In the data rows, the value 50 means zero.
Here are some points, one per row:
array([73, 16, 08, 35, 58, 37, 45, 45, 47, 41, 63, 80, 55, 37, 72, 67, 56, 56,
       25, 53, 62, 43, 16, 83, 00, 55, 45, 30, 50, 61, 50, 57, 61, 54])
array([69, 64, 36, 68, 48, 30, 42, 25, 71, 26, 43, 49, 37, 37, 72, 51, 43, 43,
       42, 50, 65, 37, 53, 17, 66, 39, 68, 57, 36, 47, 51, 38, 56, 40])
array([58, 83, 43, 47, 50, 49, 16, 46, 48, 32, 69, 32, 56, 38, 45, 44, 51, 38,
       61, 53, 33, 58, 52, 16, 61, 48, 49, 47, 41, 43, 54, 45, 74, 49])
array([27, 64, 59, 60, 34, 61, 37, 46, 36, 67, 54, 33, 38, 46, 18, 46, 45, 59,
       43, 85, 64, 66, 51, 40, 42, 63, 51, 56, 71, 45, 40, 52, 09, 37])
array([53, 88, 32, 60, 59, 80, 45, 49, 41, 58, 62, 30, 62, 64, 51, 42, 43, 43,
       39, 19, 34, 63, 71, 15, 53, 36, 59, 96, 32, 45, 45, 64, 71, 46])
array([42, 72, 63, 38, 42, 49, 30, 48, 23, 73, 67, 34, 28, 48, 24, 81, 60, 77,
       57, 81, 55, 52, 39, 33, 80, 52, 37, 52, 45, 63, 38, 79, 34, 48])
array([64, 65, 64, 44, 72, 61, 72, 22, 58, 54, 38, 71, 88, 55, 43, 33, 56, 46,
       49, 02, 19, 44, 46, 73, 28, 48, 62, 40, 60, 47, 40, 57, 46, 60])
array([71, 14, 53, 36, 47, 53, 69, 55, 29, 67, 45, 60, 59, 15, 59, 60, 55, 60,
       63, 47, 82, 39, 36, 76, 62, 61, 53, 55, 54, 50, 56, 35, 45, 60])
array([22, 48, 58, 67, 40, 43, 89, 81, 22, 75, 68, 56, 28, 47, 49, 96, 54, 59,
       45, 76, 51, 40, 61, 27, 36, 65, 43, 64, 78, 59, 40, 64, 29, 43])
array([52, 79, 25, 68, 36, 67, 34, 98, 52, 57, 37, 64, 43, 36, 46, 63, 48, 42,
       63, 45, 31, 44, 47, 48, 53, 37, 55, 41, 43, 53, 60, 52, 61, 43])
array([62, 27, 74, 41, 88, 51, 66, 71, 35, 68, 63, 38, 35, 49, 49, 60, 61, 69,
       50, 52, 66, 58, 55, 76, 23, 62, 39, 40, 59, 57, 51, 38, 54, 61])
array([41, 60, 52, 29, 57, 48, 30, 18, 56, 44, 51, 18, 73, 46, 48, 35, 66, 40,
       63, 46, 25, 67, 68, 34, 49, 32, 55, 60, 21, 28, 71, 36, 67, 57])
array([48, 38, 74, 50, 30, 52, 48, 21, 72, 38, 33, 71, 61, 55, 63, 49, 55, 41,
       39, 25, 61, 47, 35, 63, 53, 42, 50, 75, 65, 65, 52, 38, 31, 52])
array([60, 57, 62, 50, 24, 51, 51, 57, 47, 32, 47, 63, 52, 61, 69, 45, 42, 15,
       45, 40, 52, 65, 38, 27, 42, 85, 42, 37, 46, 53, 52, 53, 43, 41])
array([55, 17, 62, 51, 53, 60, 57, 82, 00, 61, 52, 58, 59, 61, 47, 71, 62, 68,
       40, 39, 50, 60, 19, 52, 39, 69, 49, 40, 60, 68, 39, 67, 63, 44])
array([54, 68, 64, 44, 45, 64, 64, 88, 47, 61, 69, 28, 62, 60, 35, 74, 53, 74,
       53, 49, 29, 24, 43, 80, 37, 61, 53, 57, 33, 47, 48, 54, 39, 56])
array([30, 40, 44, 57, 38, 48, 55, 37, 68, 51, 50, 33, 72, 71, 57, 51, 47, 52,
       42, 16, 40, 58, 57, 48, 72, 41, 67, 63, 45, 72, 49, 39, 53, 52])
array([53, 51, 65, 46, 28, 31, 60, 66, 50, 65, 51, 67, 36, 55, 42, 79, 55, 65,
       51, 65, 55, 28, 83, 43, 18, 59, 41, 53, 62, 32, 44, 42, 30, 49])
array([44, 25, 02, 57, 67, 27, 52, 29, 61, 33, 50, 63, 60, 81, 43, 36, 49, 56,
       52, 58, 64, 47, 48, 39, 56, 53, 61, 56, 51, 43, 78, 65, 99, 42])
array([50, 58, 42, 60, 42, 48, 53, 67, 49, 59, 36, 61, 30, 25, 51, 64, 71, 43,
       43, 68, 41, 50, 53, 22, 54, 59, 38, 56, 55, 45, 46, 76, 40, 50])
array([14, 78, 60, 55, 58, 50, 51, 26, 63, 23, 48, 57, 34, 60, 58, 14, 41, 57,
       59, 37, 50, 64, 99, 47, 40, 28, 55, 63, 35, 45, 34, 35, 41, 34])
array([36, 54, 82, 59, 39, 41, 46, 45, 47, 43, 50, 28, 68, 57, 49, 53, 27, 46,
       33, 41, 76, 67, 39, 46, 37, 41, 66, 39, 55, 50, 33, 40, 30, 44])
array([05, 68, 53, 68, 67, 82, 57, 48, 63, 47, 53, 45, 56, 63, 30, 28, 51, 38,
       65, 48, 56, 52, 61, 47, 55, 28, 41, 51, 51, 67, 64, 51, 24, 45])
array([49, 30, 49, 41, 33, 54, 78, 60, 46, 40, 35, 50, 30, 24, 61, 45, 36, 63,
       47, 64, 52, 57, 67, 21, 59, 51, 29, 46, 34, 23, 48, 40, 53, 45])
array([57, 41, 37, 51, 39, 46, 74, 71, 78, 59, 31, 52, 56, 33, 55, 88, 60, 57,
       60, 68, 59, 31, 58, 74, 43, 61, 61, 66, 37, 57, 26, 70, 51, 51])
array([36, 62, 54, 54, 42, 46, 39, 50, 50, 36, 38, 42, 61, 38, 28, 79, 51, 42,
       40, 51, 49, 30, 93, 50, 58, 54, 33, 33, 63, 50, 44, 37, 54, 45])
array([51, 15, 16, 44, 54, 56, 69, 45, 66, 52, 46, 55, 25, 66, 51, 33, 48, 48,
       65, 61, 74, 46, 09, 75, 60, 71, 45, 36, 54, 51, 63, 37, 81, 65])
array([59, 56, 57, 37, 49, 57, 53, 60, 57, 50, 74, 41, 44, 27, 39, 78, 46, 50,
       50, 45, 34, 27, 52, 61, 57, 33, 36, 47, 65, 57, 48, 56, 19, 60])
array([34, 66, 68, 42, 43, 53, 50, 54, 61, 41, 42, 59, 38, 55, 47, 41, 62, 45,
       49, 37, 57, 41, 54, 48, 75, 37, 40, 47, 40, 48, 62, 64, 47, 65])
array([74, 34, 48, 48, 79, 37, 51, 62, 54, 24, 28, 66, 57, 76, 40, 28, 52, 40,
       67, 49, 43, 52, 38, 95, 32, 56, 35, 38, 44, 55, 65, 62, 75, 70])
array([54, 55, 65, 49, 43, 26, 44, 33, 53, 58, 58, 46, 45, 31, 61, 28, 29, 34,
       43, 69, 51, 66, 55, 32, 67, 26, 58, 40, 53, 33, 35, 48, 47, 40])
array([61, 43, 50, 43, 60, 63, 72, 58, 31, 47, 59, 63, 67, 65, 53, 14, 58, 52,
       58, 12, 50, 51, 51, 54, 81, 55, 48, 40, 49, 69, 41, 39, 41, 48])
array([42, 40, 71, 51, 50, 34, 53, 22, 46, 67, 34, 48, 41, 30, 76, 22, 45, 35,
       42, 50, 54, 55, 03, 57, 57, 62, 57, 33, 60, 47, 34, 37, 52, 48])
array([77, 39, 28, 66, 74, 38, 44, 29, 53, 43, 39, 33, 35, 99, 79, 57, 41, 69,
       79, 75, 54, 59, 34, 97, 19, 50, 79, 40, 71, 62, 53, 44, 58, 48])
array([70, 58, 49, 41, 38, 46, 23, 36, 45, 59, 65, 48, 41, 25, 41, 10, 50, 62,
       52, 55, 24, 52, 60, 38, 45, 58, 37, 56, 56, 30, 61, 45, 47, 52])
array([45, 66, 55, 43, 51, 63, 47, 56, 58, 51, 32, 47, 59, 44, 52, 52, 25, 36,
       33, 62, 41, 54, 79, 29, 83, 28, 61, 51, 38, 42, 62, 36, 60, 36])
array([70, 15, 31, 48, 58, 41, 00, 47, 53, 54, 78, 65, 50, 73, 53, 62, 40, 38,
       40, 38, 69, 59, 02, 89, 52, 55, 51, 37, 51, 61, 49, 50, 53, 66])
array([40, 46, 46, 50, 62, 60, 46, 48, 69, 46, 43, 46, 57, 44, 45, 19, 60, 40,
       55, 70, 25, 45, 69, 28, 63, 38, 53, 62, 38, 29, 72, 57, 52, 54])
These points spread out most along one direction. Take the direction at right angles to it along which they spread out most. Then take the direction at right angles to both along which they spread out most. Go by this last direction. How far along it is each point below, from 0 to 99? The average is 50, and the first point in the table lies past the average. One standard deviation of the points above along it is 16.
array([27, 64, 59, 60, 34, 61, 37, 46, 36, 67, 54, 33, 38, 46, 18, 46, 45, 59,
       43, 85, 64, 66, 51, 40, 42, 63, 51, 56, 71, 45, 40, 52, 09, 37]) 54
array([05, 68, 53, 68, 67, 82, 57, 48, 63, 47, 53, 45, 56, 63, 30, 28, 51, 38,
       65, 48, 56, 52, 61, 47, 55, 28, 41, 51, 51, 67, 64, 51, 24, 45]) 26
array([57, 41, 37, 51, 39, 46, 74, 71, 78, 59, 31, 52, 56, 33, 55, 88, 60, 57,
       60, 68, 59, 31, 58, 74, 43, 61, 61, 66, 37, 57, 26, 70, 51, 51]) 52
array([36, 62, 54, 54, 42, 46, 39, 50, 50, 36, 38, 42, 61, 38, 28, 79, 51, 42,
       40, 51, 49, 30, 93, 50, 58, 54, 33, 33, 63, 50, 44, 37, 54, 45]) 47
array([42, 72, 63, 38, 42, 49, 30, 48, 23, 73, 67, 34, 28, 48, 24, 81, 60, 77,
       57, 81, 55, 52, 39, 33, 80, 52, 37, 52, 45, 63, 38, 79, 34, 48]) 60
array([40, 46, 46, 50, 62, 60, 46, 48, 69, 46, 43, 46, 57, 44, 45, 19, 60, 40,
       55, 70, 25, 45, 69, 28, 63, 38, 53, 62, 38, 29, 72, 57, 52, 54]) 58
array([64, 65, 64, 44, 72, 61, 72, 22, 58, 54, 38, 71, 88, 55, 43, 33, 56, 46,
       49, 02, 19, 44, 46, 73, 28, 48, 62, 40, 60, 47, 40, 57, 46, 60]) 7
array([69, 64, 36, 68, 48, 30, 42, 25, 71, 26, 43, 49, 37, 37, 72, 51, 43, 43,
       42, 50, 65, 37, 53, 17, 66, 39, 68, 57, 36, 47, 51, 38, 56, 40]) 78
array([45, 66, 55, 43, 51, 63, 47, 56, 58, 51, 32, 47, 59, 44, 52, 52, 25, 36,
       33, 62, 41, 54, 79, 29, 83, 28, 61, 51, 38, 42, 62, 36, 60, 36]) 57
array([60, 57, 62, 50, 24, 51, 51, 57, 47, 32, 47, 63, 52, 61, 69, 45, 42, 15,
       45, 40, 52, 65, 38, 27, 42, 85, 42, 37, 46, 53, 52, 53, 43, 41]) 55
